In the rows, zero is written as 128.
The rows of Z fall into 4 groups, and each row is roughly a mix of its group's hidden directions.
Z:
[[133 120 139 111 163 144 128  75  77 160 150]
 [111 144 121 108 151 171 102  66 150 108 139]
 [160 143 104 144 133 160 100 110 163 142 185]
 [124 190  90 150 147 138 128 139  97 168 136]
 [103 121  95 100  93 154 180 160 153 131 126]
 [ 91  74 143 147 148 123  95  99 108 132 163]
 [129  89 131 122  97 108 174 166 152  86 127]
 [131  96 165 112 136 132  74  95 129 168 150]
 [147 106 135 121 140 106 181 176 159  96 117]
 [128 140 112 126 160 150 138 180 181 146  97]
 [129 126 108  76 145 142 145  80  81 124 150]
 [ 68 132 133 159 140 146 120 106 169 141 166]
 [114 110 157 148 155  96 140 138 190  94 117]
 [171 101 151 127  99 103 154 157 102  86 109]
 [ 93 129 136 121 122  84  93  87 174 116 106]
 [109 136 136 180  82 118 101 156 169 113 121]
 [ 78 131 110 134 155 165 108  96 157 168 128]
 [ 82 117 150 128 101 108 117 144 178 145  84]
 [154 150 106  94 152 174 165 150 107 160 139]
 [122 121 148 187  98 136 163 155 142  97 156]
 [130 109 123  91 124 135 135  86  59 139 149]
 [147 195  92 170 142 117 119 145 119 123 141]
 [157 191 123 157 116 121 167 126 156 107 114]
 [ 90 124 140 136  90 110 122 143 171 148  74]
 [118 136 112 160  92 133 174 178 126  92 115]
 [159 121 170 103 136 139  94  92 148 172 152]
 [110 142 190 119 150 125 111 179 118 154 114]
 [167  79 131 124  89 102 121 122 110 109  84]
 [163 196 111 110  96 163 128 129 142 120 129]
 [129 125 150  63 128 132 103 137 135 171  88]
 [114 107 128 154 133 156 114 116 177 114 190]
 [143 157 124 139 163  95 163 152 112  72 142]
 [107 145 114 138  91 164 103 124  98 105 183]
 [119 117 144 130 109 154  85  70 149 169 128]
 [130 107 150 122 172 116 117  84  95 177 143]
 [170 137 113 148 130  99 182 177 111 132 124]
 [142 145 126 126 117 126 178 182 154 114  84]
 [134 137 190 153 171  95 113 158 134 121 116]
 [135 146 110 131  90 131 152 168 143  63 122]
 [191  90 131 107 104 115 127 147 116  87 135]
 [ 64 166 123 137 152 132 130 115 125 174 112]
 [179 140 142 119 109  91 147 165  97  90 134]
 [168 143 166 107 117 147 138 171 179 141 128]
 [130 176 118 146 132 147 114 109 153 166 183]
 [146 120 126 146 108  71 166 183 120 125 123]
 [158 123 162 165 157 106  78 102  97 125 133]
 [165 179  86 146 147 151 107 129 133 148 161]
 [ 89 100 163 120 117 106 163 142 103 113  79]
 [169 172 141 115 120 147 152 123 172 135  85]
 [133  84 140 124  91 108 171 157 155  89 127]
 [100 182  97 138 155 127 137 147  85 162 120]
 [125 132 175 125 130 122 101 174  78 163 128]
 [116  96 146 123 120 110 165 161  84 102  84]
 [131 130  84  72 136 134 142 175 127 144  96]
 [156 108 135 144  88 104 141 129  91 130  68]
 [116 122 132 198 131 115 153 120 131  94 170]
 [108 133 122 124 145  98  75 111 159 183 115]
 [132 122 144 141 178  97 118  92 177  93 128]
 [139 121 152 114 161 119  86  78 133 160 166]
 [108 110 171 131 164 113 107 121 141  76 166]
 [165 118 149 141  97  97 156 156  95  92  97]
 [152 178  92 127  99 165 154 145 138  95 114]
 [124  61 140  90 158 124 111 159 126 152 134]
 [111  85 165 153 136 120  78 100 135 100 150]
 [147 175  97 120 123 141 124  98 129 172  81]
 [125 156 104 145  86 128 127 185 142  87 110]
 [102 125  98  97  95 162 178 159 152 137 123]
 [144 171  93 108 136 134 144 104 134 122  64]
 [130 129 144 127 171 137 106  86  90 182 137]
 [128 118  90 120 101 130 196 167 144 116 134]
 [139 116  80 122 145 128 130 129  90 114 194]
 [123 156  92 129  86 130 129 181 135  85 111]
 [135  60 153 111 146 136 108 160 133 145 162]
 [129  68 175  92 104 118 144 125 136 103 116]
 [ 88  60 132 154 151  99 139 132 106 125 122]
 [111 190 124 158  92 149 117  93 125 104 140]
 [125 151 105 117 144  86 132  80 174  94 122]
 [175 167 138 170  89 112 119 111 144 139 155]
 [136 173 111  75 122 136  86 100 114 154 115]
 [169 156  91 125 136 116 189 156 112 126 134]
 [133 119 127 143  94  77 160 187 117 135 115]
 [ 96  61 143 155 153  92 136 124 110 135 129]
 [130 143 109  80 132 180 153 149 110 171 134]
 [135 152 168 143 139 109 143 116 178 138  73]
 [170 162 151  92 105 158 131 150 167 147 112]
 [110  86 149 157 160 115  94  89 124 132 168]
 [193 125  94  86 132 132 113 138  96 135 109]
 [118 179 118 159 144 137  99 134 190 119 120]
 [152 166 119 130 114 142 150 164 167 107  77]
 [132 125 143 138  90 127 128  87  72  93 159]
 [120  56 135  96 127 128 130 132 123  96  89]
 [125 124 146 139 109  98 106  76  75 121 160]
 [121 130  79  61 139 139 127 133 104 157 113]
 [126 154 147 176 108 133  69 118 156 152 115]
 [143 129 125 129 152 116 154 192 174 123  97]
 [ 74  87 148 126 133 130 138 113 134 124  69]
 [108 107 123 146  87 138 160 193 113 105 130]
 [128 135 116  57 146 135  94 132 124 156  92]
 [130 153 102 125  78 123 125 154 165  76 113]
 [170 127 162  99 163 117 115 104 163 169 122]
 [145 140 109 117 137 154 158 192 159 115  94]
 [133  86 127  88 134 128 162 112  67 140 143]
 [163 103 140 151  90 105 149 145  94 106  83]
 [134 122 157 171  99 110 152 131 116  68 153]
 [119 113 105 107  63 139  97 151 115 157 101]
 [149 130 157 166 172 149 172 170 131 116 125]
 [136 131 144 106 115  93 152 146  83 124  67]
 [104 141 150 107 102 134 142 197 102 157 121]
 [ 87 124 143 118 120 118  74  80 160 124 110]
 [132 125  87 118 111 117 197 158 146 105 140]
 [103 122 156 116 128 114 167 148  94 124  65]
 [128 159 103 129 160 153 106 129 159 127 193]
 [122 136 117  55 134 134  98 119 108 162 102]
 [124  89 159 138 102 134 125 191 134 127 167]
 [101 102 150 165  91  92  86 113 146 114 104]
 [ 90 147 109 110 163 154 102 104 160 159 163]
 [142 142 132  97 124 101 142 141  82 140  63]
 [154 162 137  86  94 150 134 173 151 141  99]
 [166 126 164 104 164 115 109 104 167 168 121]
 [103 131 183 126 167 134  77 105 142 111 135]
 [133 132  82  76 121 152 154 173 120 120 104]
 [144 140 129 100 121 101 142 141  76 140  67]
 [101  86 124  91 152 123 139 148 105 101  77]
 [120 138 132 122 106 140  88  50 122 135 147]
 [108  96 128  88 127 136 137 145 100 140 195]
 [130 100 159 172  85 107 142 151  91 104 142]
 [121 138  76  62 143 140 124 131 111 155 113]
 [120 145 197 142 157 126 102 164 123 146 106]
 [100  76 117 163 111 143 129 159 103  97 160]
 [111 118 116 139  87 135 162 188 118 106  95]
 [115  77 164 149 155  98 122 103 120 151 166]
 [124 112 168 163 121  88  99  80 110 139 153]
 [110 140 121 140 136 105  70 142 138 188 107]
 [116  90 153 145 143 106 140 143 145  71 169]
 [201 112 100  90 125 137 114 139 105 123 122]
 [159 122 130 131 139 168 149 167  74 142 160]
 [126 112 104  57 128 134 126  76 127 145 130]
 [118 190 123 163  94 150 123  99 130  98 147]
 [160 136 104 132 125 138  89 107 161 134 191]
 [105 147  79  99  82 167 140 106 137 140 112]
 [121 134 163 135 154 141  62  82 128 138 117]
 [125 195 101  97 136 116 150 120 131 124  84]
 [135 126  89 121 105 119 196 164 131 106 145]
 [176 160  98 130 134 146  96 116 151 141 177]
 [165 100 161 151  77 107 144 136 127  98 157]
 [134 194  95  92 108 148  97 115 113 126 133]
 [147  93 146  86 168 109 127 114 139 172  98]
 [130 130 168 144 145 125  58  97 107 145 117]
 [148 134 126 124 179 160 109  76 123 103 161]]
In each list below, one row fits none of the groups, and each other row fits one group, some only roughly. Which row is it?
  k_975: [113 153  96  90  97 142  89  76 118 131 136]
  k_928: [131 138 117 144 146 106 136 102 200 105  95]
  k_923: [137 161 109 142 120 144  73 143 181 114 153]
  k_911: [125 134  97 124  76 134 162 175  94 149 137]
  k_373: [104 111 128 122  94 140  84  87  96 172 140]
  k_993: [125 151 119 116 183 138 120  79  92 144 159]
  k_20: [135  86 115  85 149 107 171 145  87 145 135]
  k_210: [129 111 115 128  61 121 128 168 164 102 110]
  k_597: [115 105 150  79 136 124  84 112 100 171 149]
  k_746: [141 174 130  72 136 116 103  93 138 161 112]
  k_199: [ 91  86 137 168 125 103 120 116  97 117 174]
 : k_923
  k_806: [133 104 107 155 110 134  83  65 115 113 145]
  k_927: [135 158  94  94 165 122 117  90 118 132  78]
  k_967: [140 109 140 127 178 139 143 166 160 174 100]
  k_672: [ 93  56 116 138 144  90 140 119 130 143 123]
  k_329: [ 99 154  85 104 125 129  97  82  86 125 134]
  k_677: [134  77 126 104 159 101 152 149 132 156  82]
  k_200: [ 99 150  94  96  99 141  84  79 125 137 132]
  k_648: [103 139 122 135 120 111 136 118 197 143  77]
  k_386: [115 112 151 120 129 111 131 142 144 142  45]
  k_290: [127 126  99 108 136 112 168 199 125 106 115]
  k_778: [163 112 103  71 142 162 124 135 107 158 155]
  k_613: [133 125 136 126 202 124 137  97  97 158 146]
  k_171: [119 117  82  94  82 173 134 117 106 152 139]
  k_334: [126  91 125 104 151 100 149 144 136 148  62]
 : k_672
  k_938: [129 113 127 128  57 107 125 157 159  98 109]
  k_142: [145  94 155 160 162 129 113 112 118  81 171]
  k_687: [115 119 129 121 172 147 117 123 144 203 113]
  k_543: [165 167  99 115 177 141 137  83 139 140 120]
  k_881: [147 154  79 139 136 160 122  89 152 130 174]
  k_116: [132 179  87 179 142 127 126 133 112 161 107]
  k_244: [127 163 119 165 117 103 132 195 124 102 116]
  k_479: [116 125  92 101 107 117 152 197 130 109 106]
  k_803: [131 155 121 119 199 138 125  99  94 155 140]
  k_556: [154 128 135 130 135 151 131 151  58 120 173]
  k_526: [129 129 125 135 102  63 136 145  94  81 143]
  k_4: [ 94  93 171 150 111 102  74 118 138 127 120]
 : k_881
  k_299: [130 113 130 139  71 112 132 184 160 104 111]
  k_320: [ 67 155 107 111 172 138 129 134 111 157 106]
  k_632: [106 142 116 116 119 105  72 107 174 165 113]
  k_179: [123 136 112 106  79 131 156 184  98 155 138]
  k_78: [101 165 104  96  92 157 118 112 145 158  90]
  k_167: [128 100 168 184  98 102 139 139 160 105 134]
  k_66: [130 132  92 107  76 146 135 143  83 170 118]
  k_907: [119 157 110 108 150 142 126  67 164  89 135]
  k_439: [111  80 152  86 115 134 136 106 117 153  78]
  k_635: [141 169 111 124 115 156 137 119 129 177  71]
  k_730: [117 137 114 107 101 163  81  68 126 142 134]
  k_663: [147 165  86 129 102 101 168 158 125 146  95]
  k_284: [111 146  98  81 102 177 142 124 105 164 130]
  k_187: [130 144 153 119 110 104 142 113 193 122  80]
  k_3: [116  90 118  95 110 154 123  78  94 164 140]
 : k_187
  k_138: [106 174 125 120 155 151 118 118 157 159 182]
  k_56: [142 119 135 127 114 143  95  87 177 148 179]
  k_193: [ 84  83 139  88 139 109  99 137 105 161 119]
  k_87: [ 96 113 123 125 143 121 159 162  77 116  79]
  k_358: [119 117 129 121 159 173 106 124 148 195 114]
  k_488: [109 126 119 109 139 147  96  89 176 158 171]
  k_194: [177 129 151 159  81 130 111  97 134  96 149]
  k_717: [135 142 111 104 134 111 192 173 162 113 124]
  k_867: [122 148  78  99 125 136 151 187 132  97 121]
  k_178: [124 100 167 184  95  99 120 165 133 126 122]
  k_85: [176 144 126 143 101 127  95  95 164 142 168]
 : k_194
  k_298: [ 83 100 140 109 135 145 109  87 177 145 152]
  k_122: [141 132 103 134 157 106 146  86 188  99 114]
  k_726: [137 143 165 157 147 137  97  63 119 150 142]
  k_341: [140 107 182 161 135 135 110  74 132 155 142]
  k_661: [132 102 111  75 159 112 149 133  83 164 123]
  k_57: [136  93 142 108 182  97 161 119  90 138 149]
  k_337: [155  86 115  72 126 123 123 147  94 132 167]
  k_560: [127 147 117 106 133 110 187 184 157 121 126]
  k_926: [131 139 121 137  85  82 142 135 106  68 141]
  k_704: [ 99 122 117 136 112 168 121 112 182 106 175]
 : k_704
  k_628: [128 108 165 119 151 114  94  91 123 166 176]
  k_246: [126 120 142 129 196  90 120 114 134 174 134]
  k_328: [146  93 154 121 140 144 181 139  73 115 141]
  k_362: [138 132 128 130  94  83 138 136 100  62 144]
  k_720: [ 72 116 145 151 119 142 132 108 169 129 177]
  k_620: [132 121 119 128  59 106 138 156 155  87 119]
  k_106: [ 94 141 116 110 125 105  98  64 159 109 111]
  k_691: [115 170  91  82 109 142  90 111  97 143 137]
  k_238: [136 129 133 142  72 111 141 134 126  58 137]
  k_491: [133 121 120 138 161 102 133  88 192  95 130]
  k_807: [127 165  97 119 153 121 126  70 159  92 140]
  k_86: [103  91 126 148 148  98 120 100  86  85 154]
  k_104: [134 135 125 115 102 143 118 149  51 140 160]
  k_761: [147 103 169 162 156 126 169 177 134 117 128]
  k_596: [142 149 114  96 169 118  98  69 132 144 106]
 : k_86
  k_166: [ 90  88 155 138  85 120 129 179 112 119 140]
  k_221: [132 102 101 148 106 136  89  69 113 106 157]
  k_151: [131 191  96  74 123 129 128 117 111 139 107]
  k_449: [184  86 142 129  92 119 116 124 150  87 142]
  k_331: [163 188 122 163 104 111 116 112 133 156 155]
  k_395: [134  99 170 153 110 139 130 164 138 129 189]
  k_668: [120 109 104 163 136 103 142 101 106  69 160]
  k_464: [132 130 141 125 105 152 127 177  61 145 147]
  k_968: [118  92 170 163 130  85  84 115 143 114 119]
  k_753: [ 67 154 152 182 132 124 138 121 148 125 107]
  k_243: [ 98  80 125 175 128 107 136 126 102 121 174]
 : k_668
  k_944: [144 108 120 113  71 149 115 170 147  85 137]
  k_46: [133 128 159 121 157 100 138 125 169 143  63]
  k_43: [124 121 117 110 161 142 153 164 192 153 106]
  k_752: [154 147 141 165 167  93 161 159 137  90 131]
  k_255: [133 141 129 134  88 102 140 123 108  55 150]
  k_177: [104 171 116 124 154 144 114 121 163 155 184]
  k_826: [168 139 111 126 149 166 169 155  87 130 157]
  k_422: [127 111 154 148 192  87 131 108 143 159 137]
  k_466: [116  89 166  91 117  97 149 142 117  92  94]
  k_274: [ 72 129 123 100 170 130 145 146  95 137  92]
 : k_944
  k_457: [112 139 122 137 138 117 166 173  78 103  89]
  k_808: [130 108 119 134  57 103 130 159 155  98 120]
  k_531: [139 120 112 103 112 167 183 144 112  79 134]
  k_714: [139 191 126 104 149 106 149 114 151 133  81]
  k_845: [131 105 182 152 139 112 154 162 177 140 126]
  k_682: [120 111 134 149 107 142  67  80  95 121 145]
  k_83: [192 100 112  96 108 125 146 121 115  95 152]
  k_201: [161 148 112 116 160 174 169 143  99 122 159]
  k_518: [ 90 117 143 142  95  87  81 110 148 134  95]
  k_429: [141 123 139 157 158 145 171 193 143 125 114]
  k_253: [150 147 158  99 166 107 120  89 167 156 108]
 : k_83
